In the rows, zero is written as 128.
The same turns and mirrors carry the whole set onto itself and the rows of a family onto each other. Which other rows belong to the same family as each row named below? List them in the order they appear above.
These 32 rows form 4 families of 8 rows each.
K_922: [ 86, 141,  98, 165, 127,  83, 149, 156, 140, 152, 122,  94,  90, 112, 139,
 144, 119, 123, 103]
K_459: [ 82, 126, 120, 107, 125, 125, 112, 134, 100, 171, 106, 120, 111, 100, 105,
 127, 119, 179, 109]
K_225: [127, 119, 107, 155, 129,  94, 147, 130, 140, 130, 184,  94, 144, 125, 161,
 111, 135,  91, 150]
K_252: [ 95, 120,  89, 119, 167,  96, 135, 125, 150, 163, 125, 135, 147, 154, 147,
 100, 123, 119, 149]
K_666: [135, 126, 111, 147, 138, 104, 143, 125, 142, 133, 185,  76, 151, 131, 170,
 111, 127, 107, 140]
K_431: [133, 125, 111, 159, 141, 111, 152, 130, 147, 139, 181,  86, 126, 121, 166,
 110, 134,  94, 151]
K_19: [ 81, 112,  96, 117, 148,  89, 129, 138, 146, 176, 121, 131, 140, 161, 139,
  93, 124, 132, 147]
K_528: [ 90, 155, 111, 157, 120,  90, 150, 145, 147, 161, 117, 113,  99, 112, 152,
 150, 117, 114,  97]
K_483: [ 99, 133, 121, 145,  95, 109, 146,  97, 122, 143, 136, 147, 135, 125, 167,
 144, 110, 152, 158]
K_298: [108, 115, 111, 139, 176, 114, 110, 164, 125, 167, 139,  73, 136, 105, 101,
  91, 146, 124, 109]
K_219: [108, 115, 109, 116, 167, 117, 109, 160, 126, 157, 153,  70, 125, 103, 101,
 101, 150, 115,  92]
K_358: [ 72, 121,  97, 129, 153, 112, 133, 136, 143, 178, 120, 128, 139, 154, 146,
  82, 120, 115, 138]
K_399: [119, 110, 113, 134, 163, 118, 108, 165, 132, 146, 143,  75, 129, 110,  93,
  85, 139, 123, 104]
K_433: [114, 127,  98, 143, 164, 122, 108, 168, 137, 143, 142,  79, 132, 116, 110,
  96, 148, 123,  89]
K_33: [136, 139, 141, 128, 120, 129, 133, 139, 104, 135, 174,  83, 123,  67, 124,
 148, 134, 146, 107]
K_920: [ 94, 126, 135, 120, 104, 109, 149,  81, 117, 158, 149, 144, 132, 111, 157,
 152, 117, 144, 158]
K_190: [ 89, 148, 105, 166, 123,  95, 139, 152, 155, 153, 147, 105,  84, 117, 141,
 146, 112, 122, 100]
K_675: [ 81, 135, 116, 102, 138, 123, 116, 119, 100, 173, 104, 129, 110, 122, 102,
 122, 132, 165, 103]
K_839: [116, 101, 122, 106, 148, 140, 106, 105, 105, 142, 174, 108, 165, 116, 116,
  98, 147, 154, 149]
K_436: [126, 131, 133, 144, 107, 130, 130, 128,  98, 124, 169,  83, 117,  63, 127,
 144, 131, 138, 112]
K_170: [ 89, 142,  87, 159, 130,  96, 151, 157, 138, 168, 135, 108,  88, 106, 136,
 153, 120, 126,  98]
K_214: [113, 134, 143, 144, 102, 134, 124, 122, 104, 139, 166,  86, 116,  75, 121,
 147, 145, 148,  96]
K_167: [126, 121, 116, 161, 131, 108, 142, 129, 152, 128, 187,  92, 155, 107, 166,
 126, 135, 102, 143]
K_92: [ 71, 123, 121, 115, 124, 121, 114, 130, 107, 167, 106, 143, 108,  96,  97,
 136, 133, 160, 111]
K_397: [126, 117, 138, 105, 132, 129, 113, 106, 110, 149, 159, 110, 172, 116, 125,
  87, 146, 146, 164]
K_909: [118, 100, 127,  97, 138, 132, 117, 103,  94, 147, 144, 113, 177, 111, 127,
  99, 147, 145, 151]
K_84: [ 80, 120,  83, 136, 142,  97, 131, 123, 144, 180, 120, 135, 135, 155, 138,
  92, 134, 124, 155]
K_212: [ 91, 133, 115, 124,  92, 100, 149, 101, 109, 155, 148, 141, 125, 115, 172,
 151, 115, 148, 153]
K_729: [123, 102, 130,  95, 126, 134, 107, 108, 102, 148, 170, 122, 164, 111, 128,
  94, 135, 146, 154]
K_309: [109, 144, 115, 125,  85, 112, 152,  99, 122, 147, 154, 145, 124, 116, 160,
 149, 120, 148, 153]
K_87: [ 82, 134, 115, 105, 121, 114, 113, 133, 101, 176, 112, 132, 131,  99,  95,
 130, 133, 177, 112]
K_682: [134, 128, 135, 134, 108, 114, 124, 121, 105, 123, 170,  91, 122,  75, 121,
 162, 140, 152, 111]

Same family as K_309: K_431, K_298, K_33, K_170, K_397, K_84, K_87
Same family as K_19: K_922, K_459, K_225, K_399, K_436, K_212, K_729
Same family as K_190: K_666, K_483, K_219, K_358, K_92, K_909, K_682

The same turns and mirrors carry the whole set onto itself and the rows of a family onto each other. Which other rows belong to the same family as each row named below? List them in the order they appear above.
These 40 rows form 5 families of 8 rows each.
K_488: [138, 147, 134, 114,  95, 146, 162, 149, 152, 169, 134, 101]
K_570: [146, 153, 101, 107, 155, 148, 130,  87, 144, 143, 120, 125]
K_911: [148, 155, 137, 147, 115, 142, 175, 111, 174, 129, 141, 135]
K_687: [119, 174, 162, 124, 141,  99, 126, 140, 150, 125, 141, 141]
K_349: [129, 151, 148, 125, 126,  99, 147, 184, 149, 164, 151, 131]
K_834: [162, 165, 120, 112, 116, 145, 145, 100, 161, 165, 146, 137]
K_908: [173, 126, 119, 115, 141,  99, 130, 172, 163, 165, 151, 150]
K_603: [156, 115, 101, 107, 179, 103, 113, 159, 146, 144, 125, 139]
K_975: [139, 100, 103, 128, 134, 174, 122, 148, 138, 132, 106, 114]
K_44: [128, 164, 140, 124, 181, 142, 136, 147, 126, 125, 109, 166]
K_186: [144, 117, 123, 112, 154,  99, 151, 190, 123, 136, 125, 126]
K_964: [160, 125, 106, 134,  84, 160, 144, 160, 152, 146, 140, 128]
K_819: [150, 124, 100, 141,  88, 129, 139, 153, 166, 143, 145, 100]
K_756: [137, 146,  97, 130, 175, 112, 128, 187, 131, 134, 107, 138]
K_95: [164, 139, 121, 150, 114, 108, 131, 195, 153, 144, 140, 148]
K_974: [148, 172, 150, 140, 134, 111, 128, 169, 175, 133, 132, 164]
K_659: [138, 170, 140, 128, 136, 119, 163, 153, 182, 124, 139, 171]
K_112: [132, 172, 111, 140, 103, 160, 161, 117, 155, 138, 145, 144]
K_443: [145, 114, 116, 145, 167, 120, 109, 185, 140, 130, 107, 135]
K_658: [139, 139, 105, 124, 110, 107, 126, 192, 174, 136, 145, 134]
K_581: [132, 116,  85, 131, 137, 167, 147, 132, 117, 138, 124, 104]
K_505: [146, 178, 129, 135, 168, 115, 127, 153, 134, 111, 111, 167]
K_276: [138, 140, 118, 137, 141, 107, 126, 203, 173, 154, 127, 136]
K_941: [157, 171, 133, 119, 145, 102, 132, 137, 160, 161, 156, 166]
K_797: [140, 161, 114, 114, 184, 103, 115, 123, 142, 137, 132, 153]
K_925: [177, 119, 107, 107, 110, 145, 144, 136, 163, 172, 139, 121]
K_120: [161, 107,  88, 101, 148, 147, 125, 122, 147, 149, 115, 109]
K_897: [136, 110, 106, 137, 104, 162, 146, 146, 160, 156, 144, 104]
K_453: [132, 134, 103, 118, 155, 128, 100, 188, 117, 138, 112, 128]
K_765: [113, 147, 107, 134, 154, 175, 141, 107, 142, 122, 110, 131]
K_82: [136, 187, 127, 156, 135, 107, 150, 154, 157, 137, 145, 163]
K_378: [142, 148, 116, 135, 132, 169, 147,  98, 121, 114, 127, 133]
K_370: [118, 162, 121, 150, 186, 121, 128, 143, 145, 121, 111, 151]
K_811: [125, 172, 147, 115, 108, 145, 142, 106, 155, 132, 124, 112]
K_329: [140, 148, 134, 141, 161, 166, 150, 107, 119, 132, 109, 130]
K_887: [144, 142, 136, 140,  98, 165, 145, 112, 165, 135, 148, 132]
K_954: [149, 113, 108, 104, 122, 146, 165, 156, 126, 143, 109,  96]
K_184: [137, 138, 121, 104, 137, 145, 145, 111, 128, 104,  98, 106]
K_203: [130, 142, 134, 114, 169,  99, 131, 146, 125,  97, 114, 137]
K_169: [142, 118,  99, 138, 135, 151, 115, 148, 111, 146, 115,  96]

Same family as K_276: K_756, K_974, K_581, K_505, K_897, K_378, K_887
Same family as K_659: K_911, K_44, K_819, K_658, K_453, K_329, K_169
Same family as K_570: K_834, K_908, K_603, K_941, K_797, K_925, K_120

The same turns and mirrors carry the whole set onto itself and the rows of a family onto each other. Which other rows belong to the same family as each row named below? List them in the order they appear above.
These 36 rows form 12 families of 3 rows each.
K_204: [127, 127, 135, 133, 107, 141, 125, 102, 107, 149, 140, 157, 124, 183, 137,
  91]
K_250: [117, 114, 157, 144, 156, 135, 161, 133, 152,  92, 131,  91, 148, 112, 112,
 113]
K_230: [123, 138, 137, 122, 118, 130, 131,  94, 107, 149, 131, 158, 131, 185, 139,
  91]
K_752: [112, 122, 149, 142, 136, 138, 155, 143, 156,  94, 131,  88, 156, 120, 107,
 106]
K_998: [123, 107, 160, 143, 157, 129, 145, 142, 156,  98, 140,  95, 155, 110, 120,
 123]
K_890: [115, 141, 140, 147, 109, 137, 134,  98,  98, 147, 139, 155, 138, 174, 149,
  98]
K_735: [124, 128, 145, 122, 128, 140, 136,  94, 104, 146, 133, 143, 113, 186, 139,
  90]
K_893: [138, 154, 105, 128, 113, 111, 119, 125, 110, 149, 112, 113,  99, 120, 129,
 171]
K_798: [139, 147, 111, 114, 111, 113, 106, 118, 117, 149, 121, 107, 106, 110, 122,
 171]
K_408: [108, 126, 137, 125,  95, 121, 136,  97, 108, 154, 144, 149, 143, 188, 141,
 106]
K_93: [131, 146, 116, 117, 118, 100, 111, 127, 122, 155,  98, 106, 105, 102, 119,
 159]
K_490: [120, 130, 150, 127, 104, 140, 135,  88, 114, 140, 140, 145, 138, 185, 138,
  86]
K_153: [109, 109, 157, 138, 151, 133, 143, 128, 165,  98, 150,  95, 154, 134, 108,
 117]
K_307: [136, 142, 116, 134, 100, 102, 116, 136, 109, 144, 117, 100, 105, 124, 131,
 177]
K_265: [119, 126, 146, 145, 109, 128, 129,  97, 107, 140, 142, 152, 134, 191, 147,
  94]
K_985: [136, 149, 121, 121, 107, 117, 113, 131, 114, 134, 113, 107, 105, 107, 130,
 181]
K_31: [124, 142, 138, 121,  91, 137, 136, 104, 111, 154, 140, 153, 149, 179, 146,
 101]
K_830: [146, 150, 117, 141, 123,  98, 110, 126, 124, 137, 108, 118, 111, 107, 124,
 171]
K_271: [136, 145, 112, 121, 112, 106, 111, 145, 117, 148, 113, 119,  97, 105, 137,
 158]
K_593: [118, 135, 135, 135, 115, 146, 135,  93, 107, 142, 134, 148, 137, 191, 123,
  93]
K_89: [140, 146, 111, 105, 131, 105, 105, 123, 121, 151, 115, 117, 111, 116, 120,
 169]
K_292: [126, 114, 161, 134, 160, 126, 161, 127, 160,  95, 144,  93, 151, 120, 128,
 107]
K_366: [101, 120, 157, 136, 159, 126, 143, 136, 163,  86, 147, 114, 143, 124, 125,
 108]
K_942: [120, 107, 160, 141, 161, 122, 142, 117, 158, 104, 142,  97, 152, 104, 123,
 110]
K_487: [120, 134, 145, 116, 106, 135, 150, 103, 117, 144, 135, 147, 123, 193, 145,
  96]
K_768: [113, 129, 155, 148, 103, 125, 140,  94, 108, 147, 141, 155, 127, 179, 153,
 103]
K_173: [144, 150, 103, 130, 108, 114, 107, 144, 106, 130, 126, 115, 110, 117, 130,
 165]
K_106: [142, 142, 127, 120, 114, 107, 127, 135, 128, 148, 102, 115,  92, 105, 119,
 168]
K_896: [111, 108, 170, 140, 144, 129, 157, 126, 159,  98, 142,  98, 153, 111, 128,
 114]
K_703: [106, 105, 153, 134, 145, 133, 151, 134, 160,  96, 139,  84, 140, 117, 115,
 101]
K_102: [154, 147, 119, 116, 116, 104, 115, 126, 125, 145, 116, 111, 111, 121, 116,
 180]
K_301: [112, 131, 136, 131,  98, 131, 139,  97,  91, 155, 136, 138, 133, 177, 142,
  95]
K_583: [130, 108, 172, 137, 140, 137, 156, 120, 163,  97, 141,  97, 151, 110, 128,
 122]
K_594: [105, 127, 157, 151, 159, 128, 149, 136, 161,  92, 141, 107, 152, 123, 108,
 109]
K_794: [119, 122, 164, 132, 146, 139, 147, 131, 167,  88, 140, 111, 159, 108, 118,
 120]
K_133: [139, 151, 109, 124, 104, 111, 115, 146, 126, 139, 118, 114, 105, 114, 121,
 174]

Same family as K_102: K_890, K_703
Same family as K_735: K_173, K_583
Same family as K_893: K_998, K_490
Same family as K_204: K_985, K_292
Same family as K_93: K_408, K_594
Same family as K_89: K_752, K_768
Same family as K_250: K_798, K_265

